Which row each row swaps with, under one turn or mirror
The rows were stretched afterwards, more along some directions than others.
J_991: |  -7 |  24 |   8 |  16 | -20 |  11 |  -2 |  24 |   4 | -32 | -31 |  24 | -23 | -15 |  35 | -12 |  -9 |  15 |
J_7: | -13 |   4 |   8 |  34 |  20 |   9 |  15 |   5 |  18 |  29 |  -5 |  38 |  29 |  33 |  27 | -10 | -13 |  33 |
J_528: | -43 | -21 |  17 | -19 | -41 |  23 |  21 |  14 | -30 | -15 |   5 |   7 | -16 |  17 | -38 | -33 |  26 |  -7 |
J_662: | -52 |  -3 |  23 | -25 | -26 |  20 |  31 |  12 | -24 | -28 |   8 |  36 | -15 |  22 | -16 | -25 |  18 |   4 |
J_706: |  -6 |  17 |  35 |  -1 | -23 |  -1 |  -5 |   4 |  -1 | -21 | -19 |  28 |   9 |  -1 | -15 |  19 |   2 |   7 |
J_419: | -19 | -39 | -22 |   5 |  12 |  17 |  15 | -24 |  17 |  20 |  26 |   8 |  17 |  33 | -13 |  -4 | -10 |  17 |
J_195: |  -8 |  -3 |  -6 |  29 |  -3 |  10 |  18 | -46 |   1 |  36 |  -1 |  -4 | -13 |   6 |   4 |  -5 |   1 | -37 |
J_101: | -10 | -34 | -24 | -11 |  15 |   9 |  14 | -16 |  34 |   8 |  11 |   1 |  -8 |   8 | -16 | -11 |   1 |  34 |
J_222: |  -4 |  16 |  16 |   6 | -27 |  39 |   6 |  17 |  18 | -11 | -29 |  30 |  -8 |  15 |  31 | -39 | -24 |   3 |
J_131: | -13 | -25 | -44 |  -9 |  11 |   6 |  -5 | -10 |  19 |   7 |  22 | -20 |   1 |   6 | -29 |  -2 |   0 |  21 |
J_51: | -21 |  26 |  10 |  23 |  11 |  -3 |  15 |  27 |   2 |   3 |   0 |  27 | -26 |  24 |  28 |  -8 |  -2 |   8 |
J_286: | -25 | -39 | -16 |   3 |  16 |   6 |  14 | -30 |  27 |   7 |   5 |  -1 |  -6 |  24 |  -2 |   5 |   5 |  28 |
J_104: |  -3 |  12 | -12 |  15 |  10 |   8 |  36 |   0 |  -3 |  49 | -10 |  35 |  17 |  20 |   9 | -16 | -23 |  21 |
J_392: | -19 |  -5 |  35 | -22 | -24 |  14 |   2 |  14 | -22 | -24 |   2 |  14 |   5 |  -3 |   1 | -24 |  40 |   2 |
J_345: |  18 |  24 |   3 | -13 |   4 | -11 | -13 |   7 | -16 |  23 |  21 |  -7 |  13 |  15 |   7 |  14 | -35 | -19 |
J_972: | -15 |  14 |   9 |  22 |   0 |  17 |   1 | -28 |  22 |  19 | -19 |  -6 | -13 | -20 |   6 |  -7 |  29 | -19 |
J_387: | -31 |   8 |  -2 | -45 | -31 |  14 |  17 |  26 | -36 | -12 |  11 |  -3 | -10 |  13 | -23 | -33 |  10 |  -6 |
J_947: |  -9 | -22 |  -3 |  20 |  15 |  13 |  13 | -16 |  24 |  13 |  14 |  -2 |  15 |  11 |   7 | -12 |  23 |  32 |
J_308: | -10 |   5 |  11 |  33 |  10 |  -9 |  14 | -39 |   5 |  11 |   3 | -18 | -27 | -12 |   5 |   6 |  10 | -40 |
J_4: |   4 |  38 |  -5 |  19 |  -2 | -11 |   8 |  19 |  12 | -13 |  -1 |  27 | -25 |  13 |  12 |   7 | -37 |  27 |
J_853: | -17 |   9 |  -5 |  15 |   5 |  19 |  15 | -54 |  17 |   5 |  -4 |  -3 | -16 |  -4 |  -5 |  10 | -10 | -12 |
J_604: |  -5 |   7 |  41 |  31 |   9 |  -4 |   5 |  -3 |   1 | -46 |  -1 |   4 |  -5 |  -4 |  -4 |  37 |  11 |  32 |
J_10: |  14 |  23 |   8 |   2 | -27 |  15 |  -2 |  18 |  22 |   3 | -30 |  26 |  -2 | -10 |  54 | -28 | -14 |  24 |
J_868: | -29 |   1 |  20 | -34 |  -4 |  19 |  28 |  13 | -20 |   5 |   4 |   8 |  -4 |  13 | -10 | -34 |   5 |  16 |
J_768: |  21 |  17 |   8 |  -5 | -12 |  -7 | -10 |   4 |  -7 |  15 |   6 | -11 |   1 |  13 |   0 |  19 | -20 | -31 |
J_692: | -18 | -47 | -32 |  -1 |  -4 |   4 |  10 | -24 |   6 |   8 |  24 |  -1 |  -1 |  15 | -28 |  -1 |  -8 |  33 |
J_894: | -12 |  42 |  16 |  27 |   6 |   3 |   8 |  33 |  20 |  -6 |  -3 |  12 | -25 |  16 |   8 |  -4 | -10 |  12 |
J_82: |   4 |  12 |  14 |  13 | -46 |  12 |   0 |  19 |  10 | -23 | -33 |  37 | -30 |  -3 |  25 | -22 | -14 |   2 |
J_362: | -22 |  -8 |  22 | -34 | -44 |  16 |   7 |  37 | -26 |  -6 |   7 |  10 |  -2 |  11 | -12 | -38 |  29 |   7 |
J_801: |   3 |  -4 |  51 |  25 |  11 |  20 |   4 |  25 | -26 |   6 |   3 |   2 |  37 |  33 |  24 | -14 |   7 |  -8 |
J_399: |   8 |   3 |   4 |  33 |  10 |   6 |   1 |   9 |  16 |  30 |   6 |  12 |  37 |  21 |   8 |   3 | -15 |  28 |
J_570: | -45 | -12 |  31 | -28 | -26 |  15 |  20 |   3 | -17 | -24 | -12 |  13 | -22 |  19 | -11 | -18 |  30 |  -7 |
J_84: |   2 |  13 |   0 |  19 |  -9 |  19 |   7 | -21 |  -4 |  20 | -11 | -24 |   4 |  -2 |   8 |  -2 |  -7 | -37 |
J_59: |   2 |   3 |  39 |  21 |   2 |   1 |  -3 | -11 |   6 | -46 |  -8 |   8 |  11 |   1 |  -2 |  35 |  -3 |  29 |
J_587: |  10 |  13 |  24 |   8 | -27 |  -4 |  -1 |  23 |   1 | -20 | -19 |  19 | -23 |  -8 |  39 | -22 | -15 | -11 |
J_303: |   9 |   4 |   8 |   7 | -20 |   4 | -12 |  14 |  16 |  -9 | -40 |  32 |  -5 | -19 | -35 |  11 |   2 |   7 |
J_899: |  16 |  12 |   3 | -16 |   0 |  -7 | -12 |  15 | -23 |  10 |  11 |   0 |  -3 |   5 |   1 |   7 | -15 | -24 |
J_953: | -17 |   1 |  51 |  31 |  19 |  24 |  14 |   8 | -13 |  -4 |  -3 |  15 |  31 |  37 |  22 | -13 |   9 |   2 |
J_889: |  -5 | -27 |  -9 |   0 |  16 |   9 |  -7 | -18 |  45 |  -5 |  -1 | -19 | -10 | -13 | -43 |  10 |   6 |  34 |
J_680: | -23 | -36 | -25 |   6 |  12 |   1 |   7 | -20 |  17 |  23 |  29 |  -8 |  -1 |   6 | -20 |  -1 |  24 |  35 |
J_838: | -41 | -11 |  14 | -39 |  -7 |  18 |  29 |  -2 | -15 |  -3 |   7 |   6 | -21 |   7 | -27 | -31 |  32 |  -7 |
J_712: |  14 |  20 |   9 |   3 |  -6 |   4 | -10 |   4 | -18 |  27 |   7 |  -8 |  11 |  22 | -14 |  -1 | -20 | -50 |
J_142: | -14 |  22 |  35 |   2 | -19 |  -1 |  -3 |  30 | -21 | -16 |  -7 |  34 |  11 |  -1 |  -3 |   2 |  10 |  15 |
J_499: |  -1 |  31 |   2 |  24 |   7 |   7 |  23 |  19 |  10 |  10 |   4 |   0 | -25 |  19 |   3 |  -7 |  -9 |   0 |

J_768 swaps with J_51
J_308 swaps with J_587
J_387 swaps with J_131
J_991 swaps with J_84
J_972 swaps with J_10
J_706 swaps with J_7
J_680 swaps with J_362
J_345 swaps with J_894

